Each row is where one point has got to under a steady rotation. How many ticks took it there?
The counts run from 0 to 380.
[-14   7 -17  12 -20 -36  43  54  21  16 -57  -7   2  11  -3  15 -17 -20
  13  27   4 -34  -3  14   3  13   8 -23   7 -18   0 -12   8  35  -6  -2
  11  -3  -4] -> 347
[ -8  -2  15  27  26  24  46 -18 -34 -53  12 -23 -12 -28   8  -6  13 -12
   0   0 -40 -10 -12 -25   1 -12  -6 -36  12  -8  -9   5 -47   0   5   8
  -8   2 -13] -> 61
[-22  22  11   2 -22 -31   9  39  18 -10 -51  -5 -18  30  -3  -2 -10  12
   8  14   6 -32  17   9  -4  11 -40 -36 -16 -12 -12  12  -8   2  -5 -31
  32 -13  28] -> 156
[-15   5  10  -2  15  -8   7  33 -11 -22 -32   2   4   3  -5 -18 -43  16
   3 -14  13   0  28 -22  23   6 -35 -48   5 -15  -5 -17  22 -33  13 -35
  20  26  34] -> 291
[-22  -9  24  21  17  -6  -7  60 -12 -27  15   2  22   3   0  -7 -46   1
   8  -5  19  -6  32 -23  12  -8  17 -31  12 -10  34 -40  30 -11  -5 -16
   3  -9  12] -> 100
[ -6  -3 -11  -4 -17 -41   2  27   5 -19  25 -28 -33 -27   4   7  16 -45
 -10  37  -6   1  16 -14  27 -18   6 -15  31 -21 -39   2 -16  17  25  -2
   4   8 -25] -> 326
[ -7  12   0 -24  25  -3   6  -2 -19 -38  16 -36 -46 -32  -8 -20  -8  -1
  25  -7 -19  -7  25  -5   8  -5  -8 -50   5 -28 -22  -6 -38  24  15   4
  28   5   8] -> 179
[  2  -8   8   0  41  -4   7  19  -6 -35 -33   8  10 -14 -13 -24 -22   5
   7 -22   9   1  10 -34  29  -5 -21 -57   9 -15   1  -8  16 -22  28 -24
  16  15  39] -> 293
[  1  -4 -12  49  17  20  10  52  -1 -24   7 -29  14 -10   9 -36  -4  31
 -29  12  -8 -17   1 -31  -6  21  25 -29  25  13   3   6 -22 -12  -9 -23
  -6 -27   6] -> 248
[-10   0  28   5  27  -1  22  14  30 -49 -12 -32 -19   2   2 -34  -7   6
   8   0   7 -16  12  -1  15  11  -1 -40  -5   2  11   4   9  -3  -4 -34
  56  11  40] -> 161
[-61   5 -16  11  -1 -28  54   5 -18 -16  -3 -21  13  10   4  18 -16  13
   3  26 -10 -12 -20  -6 -17  -9 -33 -40  28   0  -5 -11 -36  23  12  -5
   1  -9  -1] -> 69
[-35 -14   7  24  13 -12  56 -18 -19 -24 -12 -12  -7  -3 -25  -4  18 -18
 -34  16  -6 -13  29   5  24 -20   8 -43  29 -11 -10 -22  12   1  12  -5
 -25  11   4] -> 77
[ 12  20  13  -7  -3  -4   6   1  -9 -68 -23 -39 -14 -23  22 -20  -2  -6
  34  24 -24   5  -1  -7  26  17   1 -17   5 -23 -24  -3 -11  36 -10   6
  20 -32   9] -> 46
[-36  -1   6  17  21 -15  19  50 -13  16  -7  12  -5  21 -36   6 -28   5
   4  -6  16 -29  35   3 -12 -15  20 -52  -4 -25  14 -43   7  15   1  -3
  -5  -5   5] -> 96
[ 16  -8  26  -2  50   1   8  10  -4 -50  -7  10  -6 -13 -17 -19  -8 -12
  29 -20  13   6   5 -30  31 -12 -11 -53  -1 -28   0  -7   1  -9  31  -9
  16   7  37] -> 295
[-10   3 -17  -2  12   2  23  31 -30  -4  32 -25 -16   1  14  -9 -15 -52
  23  -8 -11  27   2  -7  29 -10   7 -46 -15 -27 -14 -25 -30 -28   1 -11
 -23   2 -17] -> 315
[ 10  -3  -9  36  -9   8  53  43  13  20 -21 -11  -9  36  -6  -8  -3  -9
 -34  23   7 -19  -4  18   9  19  -3 -30   6   0 -20  13 -27 -35   5 -22
   5  29  18] -> 141
[ -5  12 -13 -16  35 -14   6   1  -4 -38  -7 -33 -28 -42  -8 -21  -9  18
  24  -3 -15  -6  -5 -26   0  -2 -14 -48  10 -22 -23   2 -29  34  31  -1
  28   3  13] -> 177
[  1   7  38   7  18   7  14   8  12 -59 -18 -27 -27  -7   9 -42   1  -4
   7   4  -3  -1  28  -3  31   8   0 -39 -15  -7  -4   0  23 -15 -12 -36
  37  10  28] -> 163
[ 13  -7  -4  36 -14   3   8  67 -15  -7  26  -5  14  36  24   3 -24 -30
   7  16  -1   4 -11   0   3   1  -8 -22   4 -14 -11   7 -55 -27  -5  -6
 -15 -34  -4] -> 126
[-32  12  31  20 -15 -41  22  57  18 -19   3   2  11   9  -1  34 -19 -11
  14  40  16 -23  -2 -24   1 -17   7   1  16 -10  23 -27  21  30   2 -11
  14  -6 -14] -> 217
[  3  -2  27  25   9   7  30  43  -5  -7  -4 -18 -21  -1 -11 -10 -16 -23
   6  19   0 -23  37  20  10  -1  55 -19 -10 -20  -4 -43  33  18 -21   3
  -2   7 -17] -> 225
[-27 -10  23  20  17  -4   3  61 -11 -13  19   2  17  13  -8  -3 -48   3
   9  -4  19 -13  31 -10   4  -6  17 -35   6 -13  34 -43  21  -2  -1 -19
   9 -11  14] -> 99
[  3   2 -18  30  -7   6  40  25 -15  -3  -8 -18  17  37  13   1 -29  17
  -2  41  -6  -4 -35  12 -16  15 -20 -22  14  -9 -40   5 -56   6   7   7
  -9 -15  16] -> 259
[ -8 -15  14  34  31 -21  30  37  24 -16 -11 -18 -16 -17 -19 -12   3  -6
  -3  26  10 -29  19  -5  -6 -18  52 -20  11  -9  -1 -30  38  47   4  -1
   5   6  -9] -> 222
[ 17  13   0  24   2   5  -3  48  -6 -10   2 -14 -15   8 -17  -9  -5   5
   7  24  -5 -27  16  15 -11  16  33 -30   7 -30 -11 -12 -44  42  -9  22
  -3 -50   4] -> 241
[  5  -3  19  16  -7  -7  20  52  20 -30 -21 -23   4 -23   5  -6 -25 -10
  -1  20  -3 -37  29   0  31  26  22  -9  32  -8  16 -11  30  18  -7  -9
  46  16  14] -> 352
[-11  46 -15 -11  -7  16  43   8 -11 -10  -2 -35 -20  -1 -19 -11  -4  24
   6  20 -17 -11   9  -2  22  33  10 -46  19 -16  -1 -15 -53  11  -7  -4
  14 -11  21] -> 52
[-40  30 -12 -13  -5  -5  10  11 -36 -10   1 -21 -32 -12 -11 -14   1 -10
  -1 -13 -27  -3  39 -18  23   2 -15 -62   1 -25  -2 -10 -32 -20  -6 -18
  -9 -18 -10] -> 183
[ 11  46  16 -18   3  13  31  18 -11 -24 -25  -6 -10   5  10   1 -32  13
  52  11  -6  14 -22 -30  22  12 -20 -34 -21 -28  -5 -23 -30 -11   0 -16
  15   7  21] -> 171
[  7  -2  -3  32 -24 -10  27  32   9   7 -21 -23 -32  28   4 -18   9 -17
 -43  45   3  -7  24  26  12   9   4 -25   2 -10 -55  15 -10 -21  -3 -20
  -8  10   1] -> 138
[-26   2 -12   6  17 -30  42 -15  -9 -34   1 -28 -21 -19   4  -1  27 -26
   8  29 -14  16 -22 -34  16 -31   5 -33  13 -13 -30 -10 -16  17  19  -5
 -29  -6 -27] -> 194
[ 19  -3  36  12  -7 -12  25  20  10 -28 -35  -2 -30  32   0   8  -2 -29
  23  14  -4 -30   0  34  -3  -9 -29 -31 -29 -29 -27  23 -27  16   5   2
  29  -5  24] -> 152
[-11   6   4  17 -32 -39  37  46   8   0 -55 -10  -8  13  10  17 -13 -38
  18  29  -2 -24   4  21   7   3   4 -13  -9 -24 -21  -9  16  28 -10   2
   0 -10 -22] -> 345
[ 15  43  15 -11  10  21  40  17 -15 -23 -25  -9 -13  13   2  -1 -22   1
  49   7  -7  12 -27 -22  24  15 -12 -44 -31 -28  -1 -22 -31 -13   0 -12
   9   3  25] -> 170
[-13  49  -8  -6  -9  24  40  15 -15 -11  12 -39 -14  -6  -9  -8 -13  25
   2  22 -21 -12   5  -7  23  35   9 -37  21 -16   7 -16 -52   2 -11 -11
  21  -4  20] -> 53
[-18 -21  27  26  -8 -16  28  22 -21 -31  -5   7  -5 -21  -3  21   5 -63
  -8   2 -17 -22  31 -13  28 -32  -1 -18  19 -25  -4 -10  17  -6  12   7
 -15  15 -28] -> 209
